One vector is turned by the same rotation once a tick. Each row is the vector after some number of ticks, and that number follows the row.
The counts run from 0 to 346.
[ 29  10  27  14   5  -2   9   1   9 -14 -32  12 -12  -8  -5  16  31  -4
  -1   9 -50 -18  20 -23  15  20  -8 -19  -3 -37  -1 -36] => 148
[ 13  11 -40  11  14  15 -32   3  18  -3  25  30 -14 -11  -7  28  13 -29
   9  20   9  10  -6 -19  27 -24  -1 -12 -32 -22 -21  15] => 268
[-17   7  19   9  -4  -5  -5 -19 -12  38  -4  28 -10  19 -23 -45  16 -14
  13 -30 -26   1 -20  -6 -20  25  -4 -21  -5  41  16   5] => 228
[ -2  11 -22 -14  -8 -15  29 -10  -7  18 -36   6  24   4  14  21  19 -24
 -14  -4 -18  21 -22 -31  49 -16  13  -6  -1  13 -21 -19] => 10
[-21   3   7  -2 -43   2  33 -36 -29 -24  -1  -5  17  24  21  24  -9   9
 -12   3  11 -23 -39 -18   3  -9  14  31   5  26  -6  17] => 308
[ 25   2 -39  27  26   7 -23 -17  13  39   5  22  -2 -18   8   3  15  -3
  -8   7 -14  23  -6 -25  26 -16  -1 -28 -30 -23 -12  -7] => 277
[ 32   0  11  27   8   5   3   6  24  12 -35  21 -14 -11 -22  -4  27  -1
  -2   1 -51  -3  -1 -33   7  25 -12 -29 -21 -16  -3 -21] => 150
[-18  -6   4 -17  -5  25 -32  43  -2 -29  -5  -2 -13  17 -24  14  11  -8
  -3 -11 -30 -32   7 -19  33   5  38  11  -6  -4 -19   7] => 130
[-17   0  20  -6 -37  -1  27 -28 -30 -33  -7 -15  18  27  25  29  -9  19
  -4   8   3 -24 -32 -12   5  -7  15  33   5  10   4   8] => 309
[-21  25  -5  -2 -15 -13   5 -20 -36 -23  13  15  -7  47 -16 -15 -11 -27
  38   4  -6  -3 -11 -14 -16  10 -30   6  13   9 -15  23] => 241
[ -7 -26   5  15 -29  10   5 -16  -1  12 -23 -21   7  22   3 -20 -16  23
 -17 -14 -14  -3 -49 -35   0  16  16   1 -18  33  -3  29] => 304
[-15   5   2 -35 -13  20  -5   1  -2  -7 -33 -31   5  18  18  39   1 -27
 -18   3 -10 -25   2 -22  42  10  43  -5  -3 -18   4  10] => 4
[ 24  21 -11  27 -20  -4  22 -59 -14 -10  -2   8   1   3  -4  -7 -17   2
   3  20   1 -15 -16 -19 -11  26 -36 -12 -16 -32  10  17] => 165
[ 17  26 -16  18  -1  10  12   0   1  -8  -1  60  -9  -9 -19  46  35 -24
 -11   3 -18 -19   7 -27  25  -7  10 -12  -5   7 -14 -16] => 144
[ 12   6 -37  14  21  16 -38  19  25   1  15  27 -10  -8 -17  13  10 -21
  11  20  -1  16 -10 -18  26 -18  -1 -16 -36 -15 -22  17] => 267
[-44   7   1  -3  -5  -5 -12 -34 -47  10  31   4  15  33  28  12  -4  -5
   1  -1   8  -2 -18 -10 -21 -10   0  46   7  -6  25  -4] => 107
[ -3  10 -29  -4  14  13   7  -9   6 -22  11  30   3  26  -8  11  -9  40
  48  32   6 -18   2  20  27 -35  -6 -11  27  14  -8  -5] => 58
[-14  11 -19  -2   1 -15  -2   9 -20 -36   3   6  -6  43  -9  -2  -7 -14
  50  28 -16  12  -6 -11   5 -12 -34  12  12 -17 -30   1] => 251
[-12  10 -12 -34 -16  12  -3 -12 -17  -3 -28 -23  11  15  15  38  -3 -33
 -19   5  -1 -20   3 -13  51   7  38  -9  -2 -18  -9  16] => 3
[-11 -20   3 -23  14   1 -23  25  28   3 -23 -15  11 -10  18   3  12  29
  17   7  -9   8 -22  21  51 -23  37   2 -20   7  12 -15] => 198
[  5   1 -32  20  -4   4  23 -31  15   8   0  21  14  18   7  10 -23  43
  11  30   5   7 -34 -20 -21  -7 -27   7   0   8  35   2] => 172
[ 23   9  27  23  -8  18  11 -24  19 -10 -18  14 -16 -10  -5  18  12   9
  -9  18 -31 -28   6 -27 -21  33 -20  -8  -4 -31  41 -14] => 158
[-17 -16  37  -3 -29  -4  18   0 -12 -31 -26 -33  16  33  22  12  -5  34
   0   9 -17 -20 -31 -11   6   1  12  33   3  10   7  -4] => 311
[-16  -4  24 -21  13   8 -25  11  20  23  -4   9   1 -27  12  10  40   1
  -6 -13 -11  -8 -16  18  40 -11  45  -7 -21  26  28 -16] => 208
[-15   2  -5   4 -38   7  28 -34 -23 -12   2   2  16  24  11  17 -14  11
 -13  -5  14 -14 -46 -23   5  -8  19  21  -7  39 -11  27] => 307
[ -5  13 -22   0  13   4   3  24  -5  -8  -6  42   7  16 -14  35  27  -6
   7  -1 -26  -6   5 -22  41 -28  20   7  20  18 -34 -29] => 134
[-12 -12  -4  13 -23 -20  15  10  -5 -15 -19  -1  26  23  -9 -16  -8  26
  10  -6 -11   7 -60 -13  17 -11   6  21 -20  43 -28   4] => 315
[-13  -6  -5  13 -32  10  21 -24 -16   1  -2   1  15  23   5   0 -12  15
 -15  -9  10 -10 -55 -30   4  -1  16  12 -12  46  -6  34] => 306
[ 15  -1  11   4   2   5 -14  27   3 -20 -28   0 -11   2 -25   0  24 -24
  -2  -7 -48 -20  14 -18  41  17  14 -19 -16 -20 -35  -7] => 139
[  9  12  11   8  21  -8 -33  15  13   9 -14  22   0 -13 -31 -33  15   2
  18  -7 -32 -25   0  30  24  31   1 -17 -30 -17  12 -24] => 341
[-18  -8  35  -7 -35  -5  25 -14 -21 -37 -15 -25  14  31  25  22  -6  28
  -4   7  -8 -23 -33 -11   6  -2  13  36   6   6   4   1] => 310
[-10  -8  -6  -5   2  18 -38  46  21 -36   7  -7 -30  26 -26   2  -6 -15
  36  23 -13  -1 -10 -19   2   7  -9   2 -22  -8 -12  29] => 255
[ -4   4 -29  -1   9  20  -1  -2  19 -15  18  34  -1  21 -18  12  -7  46
  47  19   8 -18  -8  16  17 -29  -1  -9  17  22   2   4] => 57
[ 15  12 -10  16  -2  16 -11  23  16  -4  -6  42 -17 -11 -32  21  31 -24
 -13  -8 -25 -20  -2 -32  27   8  19 -21 -21  17 -19  -3] => 142
[  0  -4   2  -6  -6  30 -21   4  12 -41  15  -5 -12  21 -35 -26 -14  37
  31  13 -11 -42   0  18  14  19   3  -9  -2 -10   9  28] => 53
[-20  16   8   7  -6   0   2 -30 -21  30   8  37  -6  19 -22 -35  14 -19
  14 -30 -14  -2 -26 -11 -24  20  -9 -16  -1  46  13  13] => 229
